Rotation paths and how fast each direction turns (degrees per step)
Each turn is a multiple of 5 degrees from 10 to 175, or 0.
Each row of a path follows its step; steps can be skipped.
Path 1:
step 8: [ -2.5  72.1 -40.2  -5.1 -31.3 -14.6 -18.2  54.3  -7.5  10.1  29.2 -35.6
  10.2  20.2   6.2   3.9   8.3   8.8 -12.6  -6.6  10.9  12.3 -10.2 -12.5
 -22.6 -26.4 -24.9   9.9   8.3   6.0  24.8  -0.5   2.2  -8.2  12.7  -0.4
  31.1   8.3 -42.3  -1.6 -38.4  34.1  -3.7 -28.9  11.7  18.9 -17.4 -24.3]
step 9: [-33.4  -3.2 -19.5   7.6 -20.4   6.2  23.3   5.8 -10.2  26.8  -9.6  16.9
 -30.5 -12.7 -29.0  18.7   8.9 -31.9 -33.6 -32.1  19.8  12.8 -36.9  -4.4
 -44.5  14.9  20.1  23.8 -18.7   1.8  19.6  34.6  -2.2  24.3 -26.1 -14.0
  12.0 -22.9 -19.5 -18.6 -41.1  30.7  31.9  -1.3 -16.9  20.4 -27.6 -29.6]
step 11: [ 16.6 -14.3  22.9  27.0 -34.0 -31.8  20.9   0.6  17.7  32.7  -0.6  12.9
 -14.0 -38.3 -11.7  39.2  -4.0  45.3  28.7  17.1  13.9 -13.5 -23.8 -15.9
 -44.4  20.3  35.9 -34.9 -27.5  -5.5 -10.2  33.9   4.4  10.5  12.7  21.1
 -10.1  23.6 -27.1  31.7  -0.2  33.6   2.2   9.0   2.8 -14.8   0.0  16.0]
step 19: [ 17.8  41.1 -52.1   3.6   5.3 -22.2  39.8  40.5 -26.9  33.5  -0.4 -30.3
 -21.9   7.2  -6.2  -0.3 -18.8 -20.9   8.2   3.6 -21.9   8.7 -31.5  27.1
   9.3 -24.9   2.1  -7.8  -2.7  -3.8 -18.3  -7.3   6.8  35.8 -50.8   5.2
  32.9  13.4 -12.2  -3.9 -52.1   2.6  12.8 -12.0   9.7  -3.4  21.0 -16.6]
step 23: [ 17.4  -1.9 -11.8 -34.1   4.0  -2.9  53.5   3.3   8.9 -17.3  19.4 -14.0
 -45.9 -19.5  17.1   5.2 -13.2   9.6  14.2   2.4  43.4  15.5  -1.4  13.0
  -5.2  50.2  13.9 -25.9  -4.3  -7.5 -20.7  31.7  16.7   3.4  -4.8  -8.7
  68.1  20.3  28.1  -7.6 -33.2 -26.0  -1.0  -1.7 -20.5 -15.2 -17.6  28.1]
step 24: [ 13.3  71.0   4.0 -13.5 -14.3 -34.4  13.0  29.3  12.3   1.7  30.8 -30.1
   3.8  -0.4 -16.1  -5.6   3.8   6.6  -2.8  22.6  -6.0  24.2   0.7  -8.7
 -25.2  16.5  15.4  10.8 -16.4  19.8 -36.8  -5.2 -31.5  -5.1  18.2  45.0
  11.9  45.5   4.0  33.7 -42.5 -11.8  19.3  -5.5  11.9  21.0  13.4  28.9]
step 32: [ -7.4   3.3  16.5 -11.0   9.6  23.4  29.2  -7.4  -6.1  -7.9  20.9 -14.5
 -62.0 -44.6  26.8  22.6   4.5  25.7   8.6  -3.5   5.4  -0.5  -5.7  40.8
   0.4  10.1  20.8   5.9 -25.6 -22.7  10.5   8.3  57.2  30.9  -3.5  -2.0
  15.8 -19.7  12.0 -10.1 -65.6   8.5  17.2  -8.6 -18.4   5.6 -20.8 -14.6]
step 34: [-13.2  -0.7 -20.5   9.5   1.8  -7.0  -1.4  -6.1  16.6   6.5  20.1  17.0
 -24.8 -34.2   8.2  17.9  17.4  12.2  29.0 -29.2  24.2  22.9 -34.5 -15.8
 -38.2  54.0  14.7 -13.1  29.7  39.9 -21.3  13.1  -5.0  -4.6   3.5  48.2
  11.8  14.1  34.3  18.3 -13.4  15.5 -22.1 -35.4  -1.6  -7.7 -42.0  19.1]
step 37: [-10.9  58.6   3.5 -12.9  34.9 -43.1   8.1  18.1 -12.8  27.3  15.1  -2.8
 -46.4 -19.4  21.7  -2.1   8.3 -19.7  14.1  34.3 -19.7  10.3 -16.7  38.2
   8.0 -32.6 -35.0 -23.3  -6.2   4.8 -12.2  11.8  26.8  -1.1  14.1  -0.6
   4.8  -2.1 -21.9  -0.7 -19.6  26.5  29.5 -26.4 -36.1  -2.4  36.3  -5.0]
[  0.0  -7.9   9.3  -0.5  -9.8   4.5 -12.2  -1.1   6.0   5.8   6.4  16.8
 -13.2   3.4 -15.5   4.6  10.0  -5.3   2.4  -6.8  -1.5  -3.2  -3.7 -11.9
   4.4   3.7   7.3  -1.8  -9.1 -15.2 -10.6  -8.1 -10.1  -3.5   3.2   3.0
  11.0  -1.9  -1.3  -3.0  -1.8   7.9  -6.1   6.3   0.0   7.6   3.4   1.5] -> 160
[  1.3  -0.9   6.5   4.8   2.9   1.5  -1.2   5.4  -9.3  -3.4  -2.2  -7.4
  -1.8   3.3 -11.2   6.0   3.8   9.3 -21.5  -6.3   4.2   9.2   0.9   2.0
 -13.4  -7.4   9.0   4.1  -1.8   4.2  -2.4  -7.2  17.3 -14.4   4.7   3.7
   5.1  -5.4   2.4 -13.2  -2.5  -4.3  -1.9  -3.2  -0.2   0.3   3.2  16.8] -> 45
[  7.1   0.2   7.4  -4.3   0.7  -2.6 -15.7   1.4 -11.9  -9.0   8.0  -1.4
   1.8  -7.6   8.8   7.5 -10.2   4.2   2.5   3.6   3.5  -2.5  -8.5   6.6
  -1.0   8.3 -10.8  -0.8   0.3  -7.3   8.8   2.3  -5.6   6.5  19.4   2.8
  14.7  -6.1  -5.0  -8.9  -2.6  -3.5  -8.4   2.5  -7.8 -15.1   2.4   1.5] -> 70
[ -0.4  -0.5  -6.9   3.7 -12.4   2.3  -4.1  -5.7  -7.0  -8.6   0.2  -2.6
  -2.4 -12.6  -3.9  -2.1  -8.8 -13.6  -3.8 -15.8   3.8   3.8  -5.5   8.0
   2.5 -15.3  10.1   5.1  -0.8 -13.0  14.0 -12.6   4.9  13.4  -7.6   9.3
  -2.9   4.3   3.8   5.7  -0.6  -0.8   3.3   5.7   2.3  -3.6  -7.2  -2.6] -> 110
[ -4.9   8.1   4.4  -8.9   1.6   4.2  -6.8 -12.9   8.4  10.1   2.1  -0.9
   4.9   0.6  15.5   5.2   3.6  -6.3 -14.4   8.4  -6.9   2.2   7.3  -9.1
  -3.9  -0.3  -2.5  21.2  -8.0  -6.2  -1.4  -2.8   9.4   4.6   2.0   8.0
   9.0  -1.8  -9.6   7.0   1.8  -2.8  11.9  -2.8  -7.8   3.0  -6.0  -2.2] -> 90
[ 21.4  14.7   3.5  -2.6  -2.4   6.7  -4.5 -10.8  -1.6  -8.8   8.6  -3.9
   1.6  -9.5  -7.4   9.7   6.7  -7.5   0.6   5.3   1.2  -0.3   4.3   3.0
   4.8   0.4  -0.5  -1.9 -10.9  12.9 -13.2  -1.9   4.4   0.6  -5.6  -9.7
  -7.3   2.9  -5.1  -5.6   2.3  13.9   1.9   0.2   8.7 -11.9  -6.8  -0.7] -> 85
